In the rows, 128 means zero.
Each named move below is a turn or a mirror, shown by a few rows before and after it. Which moves, in which order, take the first row of each later pair to the second? The first pair is answered.
mamil (before -> after):
[126 121 132  89 120 126 176 117  95] -> [115 126 102  99 126 109 160 137  85]
[155 160 132 133 138 144 133 112 134] -> [149 161 110 140 140 133 122 127 125]
[150 110 122 164 151 150 119 123 147] -> [148 111 117 166 152 147 116 126 144]
[113 120  76 169 115  58 101 143 154] -> [148 103 176 137  98 110 152  80 190]
Ter (before -> after):
[129 144 119 129 127 127  99 128 134] -> [137 150 116 126 136 130 111 129 117]
[102 146 145 107 122 123 132 102 101] -> [112 139 160 114 116 132 128  91 123]
[ 96 116 164  95 105 127 136 118 124] -> [ 96 119 161  89 113 129 142 121 112]
kazov (before -> after):
[138 177 164 133 152 173  67  93 123] -> [154 177  84 154 170 149  74 142 107]
[ 64 151 172 109 116 120 101 109 113] -> [ 75 159 101 121 137 100 104 151  85]
[148 105  71 147 117 112 109 141 120] -> [142  79 121 143  91 125 123 113 165]
[ 83 123  98 118 111  99 123 146 115] -> [ 86 107 110 121  97 101 134 142 144]
Then:
(2 to 3 moves a pair)
[119 130  98 133 136 105 110 158 104] -> [150 116 105 121 138 119 161 153 112]  kazov then Ter
[110 141  98 158 124 118  88 145 151] -> [116 172 137 137 142 144  88 119 108]  mamil then kazov then mamil
[130 123 144 109 117 131 147 115 124] -> [128 124 153 123 112 136 125 109 140]  kazov then Ter
[143 142 173 148 106 134 134 115 139] -> [161 153 132 168 119 133 121 137 134]  kazov then kazov then Ter
[159 124 109 142 139 141 137 127 141] -> [120 122 113 148 122 120 108 129 153]  Ter then kazov then mamil
[136  99  85 121 154 111 169 140 123] -> [117 114 169  94 144 139 154  90 120]  kazov then kazov
[139 157 109 146 154 139  83 127 111] -> [156 120 124 161 129 141 102 122 172]  Ter then kazov then kazov
[141 108 175 106 103 142 138 100 136] -> [129 151 133 108 137 130 107 122  70]  kazov then mamil
[132 131 116 135 135 124 104 136  97] -> [152 130 129 140 136 140 104 126 111]  Ter then mamil
[118 140 101 122 124 101 132 175 124] -> [103 121 149 110 103 107 144 148 154]  mamil then Ter
[150  97 132 130 120 129 149 129 166] -> [ 97 114 111 108 128  95 140 149 116]  mamil then kazov then Ter
[142 118 170 123 114 170 139 109 162] -> [125 102 130 144 100 139 122 136 188]  mamil then kazov then mamil
[137 116  83 159 122 114 137 154 140] -> [157 111 100 165 118 134 137 142 160]  Ter then Ter
[121  94 183 131 122 123 103 117 169] -> [ 93  81 150 104 127  86 138 144 142]  Ter then kazov then kazov
[123 132 159 121 121 146  98  99  86] -> [170 126 133 152 128 164 102 107 115]  kazov then Ter
[ 53 106 174  99 104 107 143 132 130] -> [ 64 120  99 115 128  86 141 176  96]  kazov then kazov
[ 99 137 130 129 117 132 105 115 148] -> [118 116 115 121 116 128 152 127 158]  Ter then kazov then kazov
[139 122 150 146 145 120 161 127 135] -> [129 113 145 154 138 112 151 131 149]  mamil then kazov
[143 108  94 126 135 123 173 144 125] -> [128 146 122 110 147 136 147 123  77]  kazov then kazov then kazov
[144 156  82 145 141 145  95 143 117] -> [125 130  90 155 118 134  85 142 162]  kazov then kazov then mamil
[ 93 154  74 172 113  79  78 160 143] -> [ 78 144 167 154  85 106  78 104 179]  kazov then kazov
[105 113 157  98 130 127 146 113 106] -> [122 115 110 105 144 117 157 141  94]  kazov then mamil then kazov
[126 144 168 124 125 148 118 106 122] -> [124 130  93 153 127 113 111 151 134]  mamil then kazov
[164  85 104 146 110 125 174 120 189] -> [139  80 120 118 106 112 199 118 175]  Ter then mamil
[ 87 125 168 136 114 156  74 103 138] -> [ 85 131  97 156 126 130  62 143 118]  mamil then kazov
[ 88 122 143 115 115 119 142  92 180] -> [ 63 144 121 118 128 105 106 104 145]  mamil then kazov then kazov
[ 91 128 120 129 115  89 118 143 142] -> [ 95 123 153 121 105 102 128 120 154]  kazov then mamil
[103 131 163 127  89 134 184 113 117] -> [152 136 154 160  93 160 172 111 142]  kazov then kazov then Ter
[148 138 163 137 127 144 117  99 146] -> [154 155 113 145 148 135 110 126 108]  mamil then Ter
[117 129 142 140 113 135 132 121 158] -> [139 156 134 142 137 152 127 120 125]  kazov then kazov then Ter
[117 149 148 133 134 156 138 102 130] -> [131 123 116 146 126 143 159 118 164]  kazov then kazov then kazov
[111 109 234  90  88 149 162  69 170] -> [ 36 119 193  64  96  88 158 105 110]  Ter then kazov then mamil
[105 137 121 135 149 106 112 135 115] -> [124 144 147 120 154 127 134 116 105]  mamil then kazov then mamil
[164 118 126 124 121 128 178 119 111] -> [152  99 126 134 100 119 173 122 141]  mamil then kazov
[101 122 173 112 120 129 116 104 141] -> [144 112 165 108 129 145 160 108 141]  kazov then kazov then mamil
[146 113 111 129 142 124 145 154 128] -> [118 100 137 121 122 116 144 142 144]  kazov then Ter then mamil
[ 81 135 153 110  98 118 101 106 126] -> [ 98 121  81 129 109  95 115 153 127]  kazov then kazov
[130 154 117 159 127 153 113 126 133] -> [134 140 146 140 120 160 146 111 140]  kazov then Ter then mamil
[110 131 123 116 119 117 118 137 119] -> [133 140 117 116 132 130 123 135 107]  Ter then mamil
[104 131 199 117 142 133 105 104 115] -> [144 153 169 125 168 147 111 114  85]  mamil then Ter
[104 133 119 132 138 101  94 133 105] -> [100 114 158 127 120 110 100 112 135]  kazov then kazov then kazov
[147 150 154 138 134 158 102 106 128] -> [161 134  95 155 138 136 120 139 142]  kazov then kazov
[141 109 134 128 123 132 156 128 156] -> [110 124 161 109 119 127 141 115 133]  Ter then mamil then kazov
[140 112  98 119 127  97 162 125 129] -> [133 118 144 102 118 111 163  96 129]  mamil then kazov
[146 147 114 138 142 145 114 130 125] -> [134 132  99 144 132 129 117 138 142]  kazov then Ter
[ 85 129 130 108 125  95 153 134 101] -> [100 114 144 106 118 105 170 125 122]  kazov then mamil
[120 114 135 150 106 130 102 122 180] -> [127 150 171 126 129 156 104  96 130]  kazov then kazov then mamil
[140 115 157 153 114 150 105 112 173] -> [138 155 107 153 147 136  81 140 104]  kazov then kazov
[105 105 196 107 102 143 141  70 154] -> [121 142 107  84 155 124 179 122  53]  Ter then Ter then kazov
[167 107 104 112 136 129 192 135 115] -> [ 86 123 180 105 105 123 116  94 126]  kazov then Ter then kazov
[142 104 106 133 114 123 159 133 161] -> [123 155 148 107 132 141 126 105  96]  kazov then kazov
